M =
[[140 123 133 127 124]
 [138 113 133 117 127]
 [129 132 121 119 134]
 [140 117 133 121 126]
 [152 132 129 126 125]
 [127 133 122 123 133]
 [137 112 133 117 128]
 [129 110 132 115 129]
 [116 127 120 115 138]
 [137 116 134 122 125]
 [121 114 132 122 128]]
Rows and columns are counted from 1.
row 1 col 1	140
row 4 col 1	140
row 11 col 5	128
row 8 col 3	132
row 8 col 2	110
row 1 col 5	124
row 9 col 1	116
row 3 col 3	121
row 11 col 2	114
row 1 col 3	133
row 6 col 2	133
row 3 col 2	132
row 6 col 5	133
row 7 col 3	133
row 10 col 3	134
row 7 col 1	137
row 4 col 2	117
row 9 col 5	138
row 10 col 1	137
row 5 col 3	129
row 11 col 1	121
row 7 col 4	117

x =
[[150 131 132 136 141 127 130 154 149 121 115 148]
 [132 128 116 144 141 131 121 134 131 138 120 125]
 [132 132 115 142 142 127 122 131 132 136 123 122]
 [121 123 110 141 137 130 131 126 129 129 115 124]
 [130 111 123 114 123 147 134 119 108 129 117 140]
 [113 146 128 145 143 136 115 154 152 120 104 153]
 [153 134 133 133 141 129 130 154 151 124 113 152]
 [156 144 140 138 141 124 131 146 143 125 120 147]
 [153 131 134 134 141 129 131 155 148 124 114 151]
 [157 144 138 137 142 126 134 144 142 121 119 147]
 [127 115 124 111 126 145 135 118 106 129 108 138]
 [135 128 113 144 142 127 120 134 130 138 119 125]
 [111 148 128 143 145 134 114 154 153 121 107 154]
 [121 138 125 145 141 141 114 149 151 124 109 155]]
Rows and columns are counted from 1.
(1, 1): 150
(1, 8): 154
(11, 12): 138
(3, 3): 115
(7, 3): 133
(14, 7): 114
(1, 4): 136
(7, 7): 130
(3, 4): 142
(3, 12): 122
(13, 3): 128
(11, 6): 145
(6, 7): 115
(12, 4): 144
(12, 9): 130
(11, 10): 129
(5, 3): 123
(14, 4): 145
(13, 2): 148
(12, 1): 135
(5, 8): 119
(4, 4): 141
(10, 2): 144
(14, 6): 141
(7, 9): 151
(4, 10): 129
(5, 10): 129
(6, 8): 154
(4, 2): 123
(10, 6): 126
(6, 3): 128
(4, 11): 115
(3, 9): 132
(10, 7): 134
(8, 5): 141

arr =
126  108  102  117  153  104  136  137  132  133
124  128  132  127  116  138  135  117  130  120
138  146  147  139  126  132  109  142  122  136
132  120  137  118  132  131  135  133  143  125
Indices start at 1.
row 1 col 1 => 126
row 3 col 10 => 136
row 2 col 6 => 138
row 1 col 6 => 104
row 2 col 4 => 127
row 2 col 3 => 132
row 4 col 2 => 120
row 4 col 9 => 143
row 1 col 10 => 133
row 1 col 9 => 132
row 4 col 1 => 132
row 1 col 5 => 153
row 2 col 2 => 128
row 1 col 2 => 108

W =
110	113	124	123	131	107	129	117	114	141
143	137	130	140	153	126	133	131	124	139
130	132	115	115	139	141	117	114	142	121
112	118	125	111	108	131	123	125	133	109
Rows and columns are counted from 1.
row 1 col 1 = 110
row 3 col 8 = 114
row 4 col 2 = 118
row 1 col 8 = 117
row 4 col 4 = 111
row 3 col 9 = 142
row 4 col 5 = 108
row 2 col 6 = 126
row 3 col 1 = 130
row 4 col 3 = 125
row 2 col 1 = 143
row 3 col 7 = 117

X =
[[115 131 157 139 127 122 116]
 [147 134 107 136 124 138 104]
 [152 155 131 129 109 120 118]]
Rows and columns are counted from 1.
(1, 1): 115
(2, 1): 147
(1, 5): 127
(1, 6): 122
(3, 3): 131
(1, 2): 131
(2, 5): 124
(2, 3): 107

m =
[[127 132 132 128 114 146 119 126 125 117 134 124 119 122 122]
 [107 119 129 128 117 128 134 121 125 123 122 131 128 116 126]
 [102 128 120 128 125 129 132 128 123 123 138 132 124 127 125]
 [128 121 135 136 123 139 125 118 118 120 112 122 122 123 127]
 [148 137 125 122 132 134 116 135 130 127 133 119 135 128 129]
 [137 134 143 134 119 139 128 119 130 125 129 132 112 127 125]
 [126 127 123 130 145 121 130 135 122 136 128 134 129 146 130]
 [140 133 127 136 127 145 127 123 126 116 132 114 119 128 130]
 [128 134 139 123 128 131 124 122 138 128 122 128 128 116 128]
 [118 123 128 127 127 110 140 124 136 138 122 140 130 123 130]
 [137 134 140 128 128 120 139 119 142 135 128 137 119 127 130]
 [111 119 128 130 136 130 127 135 114 123 131 128 131 134 128]
 [137 133 138 118 118 136 109 133 126 130 128 133 131 128 120]]
Rows and columns are counted from 1.
(1, 1)	127
(12, 8)	135
(12, 12)	128
(10, 14)	123
(3, 8)	128
(6, 15)	125
(2, 10)	123
(11, 10)	135
(10, 4)	127
(6, 6)	139
(8, 3)	127
(1, 10)	117
(5, 12)	119
(3, 9)	123
(1, 11)	134
(9, 12)	128
(12, 9)	114
(13, 10)	130
(13, 11)	128
(4, 8)	118
(13, 13)	131
(3, 1)	102
(12, 5)	136
(12, 3)	128
(3, 6)	129
(13, 7)	109
(7, 8)	135
(10, 3)	128
(10, 7)	140
(7, 4)	130
(5, 4)	122
(6, 7)	128
(1, 4)	128
(1, 8)	126
(13, 15)	120
(1, 7)	119
